A single turn carries every row of the set below to another of its rows. Some are shown first; where does it send the rows asked next?
manar: [  2  14 -15 -18   0  14   7  -4 -18  -6 -12 -13 -10  12   9  12  14 -10
 -10   0  30   0   9   7  -2  -6  -2  16   9  28  15   7   7 -15]
bim: [ 12   6 -17   8   6   1   3  -2  -2 -12 -17   4  -1 -23  -4 -22 -10   2
  -4   5   9   0   8 -11 -12 -10  13  -4  -8  22  11   3 -29   3]
lin: [ 22  -3 -12  16  -9  18  -2  -4  11  -8 -24   9  -7  -3   8   7   0  -8
   5 -14 -12  15  13  -1 -28  -4   7  -3 -14   7  -5  -5   0  10]
gonis: [  5  -9 -16   9   3   3  -4   5   5  -3 -24  13  -8 -12  -5 -26  -8   5
  -4  20  10  -6   3  -2  -3   1   7   4   6  14   0   0 -36  -8]
sulib: [  8  -5  -8  22   6  -7 -11 -19  14   0 -29  -2   4  -6  -1 -18  -1 -16
   5  -5 -15  -3   7 -10 -18 -14  14   1 -12  12  -3  -8  -6  10]
Fam: [  1  -9   1   8  10  -6 -14   1   7  -8 -21  -5  -9 -20  -2 -25 -13   7
   6  -6  14  -6   4  -1 -12 -14   5   1  -5  10   7 -11 -35  -1]
Dupil: [  2  11 -15 -23  -7  14   1  -6 -10  -8 -16 -11   6  17   1   3  20  -5
 -13   1  20   4  14  -1   1 -18  -9  21  11  25  13  20  10 -10]
sidag: [  3   0  -8   9  -4   1  -3 -15  12 -11  -3   1  12  16   8  17   9  -1
  -3   0  23  -1  12  -7  13 -21   1  11  19 -15  -8  23  -2 -29]
Kelep: [ 10   6   8  -2  -4   7   3   3  14   4  -4  11  10  -7 -24   9  -7 -27
  -2  -9  -5   5 -11   5  14  -2  17   9 -12   9  -5  -6  -4   4]
zos: [ -2   5  -6 -12   6  -1 -23  10  -8  -3   6   5   4  15 -12 -10  -9  -5
 -26 -10 -20  14   1   2  -6   0  -7  -4   0  -7  -8 -13 -19   0]
gitet: [ 17 -16 -14   8 -11   5 -17  -8  18   1 -31  15  -6   2   8   0   0 -10
   2 -14  -8  -1  13  -1 -11   2   6   5  -6  25  -7 -14   0   6]
limu: [ -2 -14  -8  20   6  -9  -4  -6  -6 -10 -29   1 -12  -2 -17 -34  -8  -2
  -3   9  -2   3   0 -12 -17 -14   5   9  -8   4  -1  -9 -16  -1]
sote: [  4   9 -11  -4 -11   7  -1  -8  -5  -6  13 -13  -5  21   5  18  -5  -8
   3   7  19  -4  -6   4 -17  -7   0  12  15   6   9  16  19 -20]
dafa: [  4  19 -19 -28   2  10   1  -9 -10  -3 -16  -8   5  12   5   5  12  -6
 -12   6  30   0  12  -1  -8 -12  -3  27   7  20  17   2   6  -8]
kuda: [  2   0   2   1  -1  -9 -16  -5 -17 -10  -6  13  -8   5 -16  -7   3   3
 -20 -17  -3  29   9  -1  -1  -1  -4 -13  -8 -14  -2  -9 -23  -5]
Munol: [ 15   2  -3  11   7  10  -7   8  27   3 -23  -1  -3 -12   6  -9  -4  -4
  12 -18  -2   2  15   0 -26  -7   9   7 -12  18  -3 -14  -9   6]
Komi: [  5  12   4   6  -2   1 -16   8 -11  -1   2   6 -14   2 -22  -4  -7 -11
 -21 -23 -12  11  17   2   2   5  -6  -6   6 -11  -6  -5 -13 -13]
gunun: [-10  -4  20 -10  -9  10 -10 -29   0  -3  -4 -16   5   4  18  11  12  13
 -15  15  17   1  23   9   8  -9  -9  12   4  -1  10  11  -5  -5]
Tusiv: [-21 -15  -5  11  13   3 -18  10 -11  -5 -14   3 -16 -15  -7 -11   9  11
   7  -6  -1   7   2 -14   0 -14  10   3 -29   2   6  -5   0  -5]
datan: [-15  -6  15   0  -4   2  -5 -29   6  -2   1  -3  -1   7  22  18   8  14
 -11  11  23  -2  21   9   9  -2  -2  12   3  -8  -4   1  -6 -16]
Tos: [ -4  12  -9  -5  -5   4  -8 -13  12  -7   1  -6  15  11   3  17   8  -3
  -2   5  17  -7  11  -9   5 -29  -2  17  12 -27  -5  21  -1 -22]
gofel: [  6  10 -21 -13 -10   9  -8 -12  -2 -10   0  -8  -4  23   4  19  -1 -12
   5   5  20  -3   0   4 -19 -18  -5  20  10 -11  13   9  18  -9]
Doso: [-18  -7  16  -1 -10   6  -6 -28   0  -4  -4  -6   7   8  22  10  12  12
 -11  14  22  -1  17   7   7  -4   0   8  14  -5  -6   8  -5 -19]
fiz: [-22 -14  -4   8  12  -2 -25  12  -2  -5 -16  -4  -2  -6 -20 -20   6   7
   6 -21   7   9  -3  -6   4 -17   6   3  -6 -10  -5 -11 -13 -10]
fef: [-12  11   0 -22  16   4  -4  -9   4  16 -10   2  -1   4  22   8  16  16
  -5  17  22   1  17  -1  -4  -4  -8  30 -10   5   8  -1   5 -13]
liruk: [ -2 -12  -9   4  10   8  -8   7   2 -19 -11  -2   1 -14  -3 -24 -25   1
 -13  16  -3 -12   5  -7 -10 -13   4  14  -3  11   2  -6 -26   2]
naram: [ -9  15  -5 -22  15   0  -1  -7   9  14   2   8  -4   7  16   3  17  10
  -2  20  11   1  13   7  -9  -1 -15  23  -8  11  10  15  10 -13]
pap: [  2  -1   8  -7   6  26   1  11  12  -7 -17   2  18  -2 -11   7   2 -26
 -12   2 -18  11  -6   9   3  -8  10  12 -11  -1 -10  -8 -12   9]
Tilur: [-16 -16  -5  19  10  20 -26  15 -11  10 -14  -5 -14 -12  -8 -12   4  10
   4  -3  -4   9  -1  -6  13  -3  11   1  -1  -6   4   0   0 -11]
zudo: [ -2   6  -5  -2   3  -3  -8 -15  17  -7  -1   1  15  11   3   9  15   2
  -4   4   9  -4  20  -9   7 -24 -13  19   9 -13  -4  34   3 -25]
dibuv: [  1  13  -5 -21   0   6   5  -7 -13  -2 -14 -12  -2  10   9  11  17 -10
 -11  -2  25  -3   8   1  -4  -9  -4  20   7  35   8  12  10 -22]
ripef: [ -5  -7   0  13  10   2  -9   7 -18  11 -21  -5  -7   6 -18 -30   2   5
  -7  -2  -7  27  -8 -14   1 -16  10   2  -7  -4  -2  -7  -4  -2]
kag: [  1  -1 -12 -10 -16   6  -5 -15   1 -10  13  -8  -5  23   2  12  -5  -1
   6  16  15  -1  -5   9 -14 -14 -11  17   8  -6  12  20  16  -7]
bube: [ -8   3  12 -10  -4   5 -13 -26   1   2  -4 -11   5   6  23  13   8  17
 -15  12  21   1  23   0   5 -13  -8  12   7 -19   2   4 -13 -13]
med: [  3   7 -27  -1  -8   7   0  -5   1  -6  11  -6  -7  24   5  18  -2  -7
   8   6  22  -4  -5   3 -13 -11   0  13  13  -1   4  16  16 -19]
Demud: [ 13  13   2   3   0  21   6  10  17   3 -13  -3  17  -2 -19  -4  -2 -14
  -1 -18   2  21  -1   9  -9  -3  18   6  -1   6  -7 -15 -12  10]
rigo: [  0   6  -3   6  -1   3  -3 -10  10  -8  -1   2  10  17   7  12  10  -2
  -2   5  16  -1  11  -6   2 -19   1  12  23 -14  -6  31   7 -36]
lag: [  0   7  -5   6  -4  12   9   3  11  -3  -3   9  22  -3 -27   7   8 -11
  -4  -4  -6  21  -7  -5   3  -4  20   2 -17  -6 -14  -2 -10   5]
Patik: [  1  16   6   8   0   2  -2   7  -5  14  -7  -6  -6  12 -17 -16   4  -5
 -17  -9 -23  23   6  -5 -10  -6   6  -7 -12  -6 -14 -14  -9   1]
niku: [ -1   2   1   2   1   3 -12  11   0  -3  -7   6  -5  13 -25 -11  -1  -4
  -4 -24   0  28  -1  11 -12   0  -2   0   4 -20 -12 -17 -13  -3]
bule: [-14   8   4 -20  14  -8  -2 -18   3  15  -3  10  -2   4  25   5  15   8
  -3  13  20  -2   6   7  -3   3  -8  18  -3  17  -2   8   5 -22]
Vusu: [ -7 -22  -1  -1  21  11 -29  20 -11  -5 -21   0  -7  -2   0 -12  -3   1
  -5  -9 -12  12  -5 -12  10 -25   0   9  -9  -4   5  -2  -2  -7]
Mege: [ 19  -7 -13   7  15  12 -21  -6  17  -2 -22  10   9  -5  19  -6 -11 -11
  -4 -10 -21   6  12  -1 -20  -4   0   6  -1  10  -1  -5  -4  10]
seke: [ 13  13  15  10   1   3   6  -7  12   7 -21  -5   3  -4 -10  -5   3 -25
  -5  -2 -19  10   0   2  -8 -15  16  -5 -16   1  -7  -7 -16  11]
gupu: [-13  15  -3 -16  23  -4   0 -13   2  15  -3   8  -2   1  21   8  19   7
  -7   6  23   0  16   5   5   3  -4  19  -6  18   5   5   4 -20]

seke moves to Patik
niku moves to fiz
naram moves to Dupil
Now these:
bim moves to lin
Vusu moves to liruk
dibuv moves to sote
sidag moves to datan
dafa moves to gofel
Tilur moves to gonis

A single turn carries every row of the set below to another of its rows. Some are shown first; where does it send the rows asked next?
Raf: [ 28  -7  -3   1  11   4   2  -5   3   6  -6   0 -23 -11   1   2 -27   6
  -2  -5 -20]
batov: [  5  19   5   0   0  -5 -14  -3  14 -13   1 -38  -3   0   2   3  -2  -3
  -4   9 -10]
Pira: [ -5  22  -2  -4  -1  -1   5  23  12   0  -3  25  -2 -14   3   4  21   0
  -4   0   0]
buk: [ 13  -8 -14  -8   3  -8  -4  -3  -5  -3   0 -25   3   8   3   1  33  10
  -3  -7   2]
Fibef: [ -7  15   3   8 -11 -15  -1  -1  -4   4   2 -16  20   0   4  -3  17  15
   2 -25 -10]
doto: [ -6  19  -2   0   6  -1  -3   3  15 -10  -4 -37  -5  -3   3  -1  -2  -8
  -7  10 -19]
tupul: [ -3  19   0  -9  -2  -1  -4  -2  20  -7  -4 -38  -4   0  -3  -6   3   1
  -4   4  -8]
fefo: [  7  -7 -14  13   4   3  15  -4  -7   4   2 -12   1  13  25   7 -24  10
   7  -3  -9]
sev: [ 26  -4  -5  -1   3   8   1  -9  15  -6 -10  10 -20  -1  -5   8 -22  16
   2   0 -12]
Pame: [ -6   9  -2 -25 -12  -9  -2   1  16  -2   4   1   8 -16 -10  -7 -25  -6
  -1   1  -4]
mizi: [ 23  -2 -10  -8  13   4   4   3  13   1  -8  10 -24  -2 -11  -6 -21   4
 -10  -2 -12]
kole: [-10  -4  -5  18   4 -12   9   5  -8  -1  11 -28  -2   4  -4   5 -15  -4
  -1 -12  15]
forud: [-16  -2  -8  19  -2  -7  13   1   0  -9   7 -22  -1  10  -4  10 -12   3
   5  -8  16]
Lig: [ 15  10  -7   9   1  -2  -7  -2   5  -4  -2   4  -7  21   0   5 -28  15
  -5  -2  10]
vota: [  0   9   3 -10 -13 -11 -11  -5  11 -12   7   1  11 -15  -1  10 -29  -5
   6   7  -9]
fabol: [ 15   9  16 -14   4  -3   9 -10  -6   3  10  24   4 -17   1   2  14  -1
  -4  -2 -16]
tav: [  7  17  13   5 -13  -2  -2   6   3   7   0  11   3 -22  14  15  18  14
  13  -7  -2]
mul: [ 12  -8   0  15   5   0  -5   0  -6   8   2  -5 -21   9   9   8  33   5
   5 -13 -10]
pes: [-17  -3   4 -13   3 -11   5  28  10  -5  -1  -8   4  -4 -19  -8  15   6
  -6 -11 -14]
kam: [ -5 -17 -22  -7  -3   7   2   0  15   1 -15 -13  12 -15   6   2  18  -8
  -5  -9  -3]
lerab: [ 11  -7 -12 -11  -4  -9   4   3   1  -9  -3  23  -7 -36  -7   2   6   6
  -1  -2   4]
gor: [ 18   6   0   1  -2 -16  -6  21   2   8   6  15  -8 -25   7  -1 -15  21
   6 -11   2]
deru: [ -2  -4  19   3  -9 -14 -13  12   6 -19   4  -9  11   1 -11  15  12  17
   9  -6 -10]
Kodi: [ 10   9  13 -13   5   1  15  -9  -4   2   7  26   3 -18   3   3  14  -2
  -3   1 -20]
mik: [ -3  -7 -25  -2  12  -1  12   4  -5  -4  -6 -22  -1   2  10   4  30   2
  -5   0 -15]
zenup: [ -9   7  -3 -12  -4  -8   2   2   7  -1   4  -4   7 -24   2   1 -31 -12
   1   5 -20]
nute: [ 12  -6 -17  -7  11  -5  11   8  -6  14   6 -12  -3  16   9 -15 -20   0
  -9 -12   4]
Sog: [  4 -14 -20   9   8   1 -12   6   7 -11  -7  -9  12 -13  12  16  11 -22
 -11   2 -11]
Kul: [  3   7  -9   1  -3  -6   9  21  11   4  -3  20  -9 -23   9   1 -12  26
   9  -6  -4]
nal: [ 13  -1 -18   1   3  -2   2   2   4 -11   5   5   2  32   7   4 -17   8
  -4   2   9]
pivol: [  9  18   9   5   7 -11  -5  24  -8  13   7   9  -2 -27  14   4  12  -9
  -6  -7  -8]
Pibod: [-10  -6  13  11  10 -14  -2  24  -8  -6   5 -18   6 -16   0  10   3  -2
   0  -6 -32]
fege: [  9  -7  -5  14  14  -2  -4  10  -7   7   3  -2 -23  10   7   3  31  -6
  -4 -10 -12]
lov: [  4   5 -10  20  10   3   7  -1  -5   6  -6  -6 -10   5  15   7 -35   9
  -2  -2 -12]
Gad: [ 13  10  14 -12   7  -3  10  -8  -6  -1   9  26   3 -17   3   5  12  -5
  -5   2 -19]
Nelar: [  5   6 -13  -2   8   0  10   6   2  17  -6  -5 -13   9  -1 -15 -28  10
 -12 -12   4]
sukig: [-14   0 -11  15   6 -10  10   9   0  -9   9 -18  -3  12  -9   5 -12  -6
  -5  -6  18]
sakas: [ 14  -5 -16   8  14 -10  -9   4 -11 -15   4 -20   2   8  12  14  26  -3
  -7   4 -11]
mev: [  9  -8 -13  -4   3 -10   7   6  -6  -7  -3  20  -8 -43   0   4   1  -1
  -2   0  -7]
Sok: [ -9 -16  10 -12  14  12   2  -5  -2 -15   1   6  -8  15  -7  -5  -6  -9
 -17  -1  -7]
Bikuf: [-21  20 -11  12   0  -9   9  10   3  -9  -3  -1  18   6   2   1  18   4
  -6 -11 -19]
kob: [  3  -6  -8  10   7   3   1   6   1   3  -2   2 -23  15   5   4  36   3
   1  -9  -9]
zib: [ 16  -8  -7   0  -4 -11  -2  -1  -6 -13   0  21  -5 -38   0  11   1   5
   3   1  -1]
pob: [  0 -21  20  -6  13   7  -2 -10 -15  -2   5  -9  -8   2   3  -4 -12 -10
 -12  -8 -13]
sosu: [ 10  10  -9   6   7 -13  -2  29   6  -3   4  25  -9 -20   8   4 -16  12
  -1   0  -5]
noka: [ 17 -17 -10  -3  -6  -4 -22  -4   9  -4  -5 -14  15 -10   4   9  15  -9
  -6 -10   8]
tafiz: [ -6 -20  18  -5   2  16   3 -20  -4 -12  -1  -2  -5  10   2   5  -7   5
  -1  -4  -9]
gog: [ -1  19  -1  14   5 -24 -11  14 -11  -5   9  -9  18   4   2   0  12  -6
 -14 -16 -13]

Raf moves to mizi
Gad moves to Kodi
Nelar moves to Lig
Now these:
mul moves to fege
tupul moves to batov
pivol moves to Pira
Pame moves to vota
kole moves to sukig
gor moves to sosu
Pibod moves to pes
Sog moves to kam
pob moves to Sok
nal moves to fefo
sakas moves to mik
gog moves to Bikuf
lerab moves to zib

A single turn carries every row of the set below to another of its rows. Some are shown first; where does it send the rows asked next?
numob: [ -1  -3   5  10  24 -14 -20 -18  10  -9 -19   9  -7  13 -23 -17 -31  -3
 -10  -3 -14  28 -12 -21]
darub: [-16  -7  11   1   3  -9 -23  -8  -1   5 -21   6 -21   7 -38  -2 -31   2
 -13 -21 -12  31   0 -20]
dugo: [ 11   0  42   5  -3 -13   9  11 -13 -19  -6 -14 -16 -12   5  -3 -17  28
   8 -12 -16  -2 -12 -24]
Rara: [  4 -16  33   7  -2 -24   0  -3 -11 -30  -5  -4  -7  -9  22   5 -12  28
  10  -9 -16  -5   0 -21]
dobi: [-11   3  15   5  11  -4 -14  -4   3   4 -14   3 -24   7 -39 -11 -28  -4
 -10 -14 -13  29 -10 -25]
vif: [  0  -6   4   9  22  -7 -18 -29  10 -14 -11  15 -13  10 -16 -16 -24   4
 -13  -7 -14  33 -10 -30]
Soze: [  3 -14  35   3  -8 -13   6   3 -12 -22  -8  -4 -23 -15  11   7 -10  42
   1 -15  -9   2  -4 -25]
Gebuz: [  6  -7  39   0 -11 -21   0  16 -15 -15 -18 -15 -11 -10   1   3 -22  28
   5 -16 -16  -4  -7 -12]
dez: [ -7 -13   3   5  16 -18 -26 -22   6  -9 -25  10  -5  12 -22 -11 -34   0
 -13  -8 -15  28  -4 -14]
Taz: [  6 -21   5   6  21 -18 -25 -25   8 -26 -22  12   0  18   4 -13 -24  14
  -1   3 -14  22   2 -20]
pigor: [-15 -16  10   7   1  -6 -14 -13  -8   6   2   2 -27   1 -30   4 -16  10
 -12 -24  -7  38   5 -29]
Bar: [  2 -19  32   6  -6 -25  -3   0 -13 -26 -11  -6  -4  -8  19   7 -16  27
  10  -9 -14  -6   2 -14]
vuk: [-18 -13  11   5   1 -13 -17   0  -9  10  -6  -3 -22   3 -37   4 -23   3
  -9 -23 -11  32   3 -19]
git: [  4 -13  34   6  -2 -27   1   5 -10 -26 -10  -9  -3  -8  15   3 -19  23
  11  -6 -17  -8  -2 -12]
konob: [  6 -14   7   6  25 -20 -23 -19  10 -24 -23   8   3  18   0 -17 -26   9
   2   6 -15  19  -4 -18]
zed: [  4 -19   4   5  23 -21 -26 -20   9 -24 -26   9   3  20  -1 -14 -28  10
   0   2 -15  20   0 -15]
bota: [  6 -10  36   8   1 -24   3   2  -8 -28  -4  -9  -6  -8  18   2 -14  23
  13  -5 -17  -7  -6 -17]
tun: [  5  -5  38   5  -2 -14  10  12 -10 -19  -9 -12 -22 -14   6   1 -13  35
   4  -9 -11  -2 -13 -25]
Gid: [  1  -8  35   3  -8 -19   4  18 -11 -16 -19 -13 -16 -13   1   4 -19  33
   5 -12 -12  -5 -10 -13]
paza: [ -7  -2  14   6  12   2 -12 -17   3  -2  -2   9 -30   6 -30  -8 -20   5
 -14 -17 -11  36  -7 -38]
Napu: [-13 -13   9   3   2  -2 -20 -20  -2   0 -10  14 -27   5 -29   0 -24   9
 -17 -24 -12  36   5 -30]
rekab: [ 10 -10  39   2  -9 -12   6  -2 -16 -21  -4  -6 -19 -13  13   3 -11  37
   1 -18 -14   3  -4 -29]
Kir: [ -1 -18  31   1 -13 -20   0   9 -16 -18 -19  -7 -18 -15   6   9 -18  41
   2 -17 -10   0  -3 -14]
rugo: [  5 -17  36  -2 -16 -19  -3   3 -20 -18 -16  -7 -12 -12   9  10 -18  36
   1 -22 -14   2   4 -18]
todok: [  8 -15   6   7  26 -18 -21 -22   9 -26 -18  11   0  18   2 -17 -23  12
   1   5 -15  20  -2 -23]
Kani: [-10  -5  13  10  10  -3  -8  -8  -4   4   9  -1 -29   3 -33  -3 -14   5
  -9 -19  -9  35  -5 -35]
roz: [ -5 -16   1   5  16 -13 -25 -31   5 -13 -17  18  -9  10 -14  -9 -28   8
 -16 -13 -13  34   0 -23]
Dibi: [-13  -3  15   9  10  -8 -11   3  -4   9   0  -6 -25   4 -40  -3 -22  -1
  -8 -16 -10  30  -7 -25]

dobi moves to darub
vuk moves to pigor
Now these:
dugo moves to Gebuz
git moves to Bar
zed moves to Taz
Kir moves to Soze
dez moves to roz

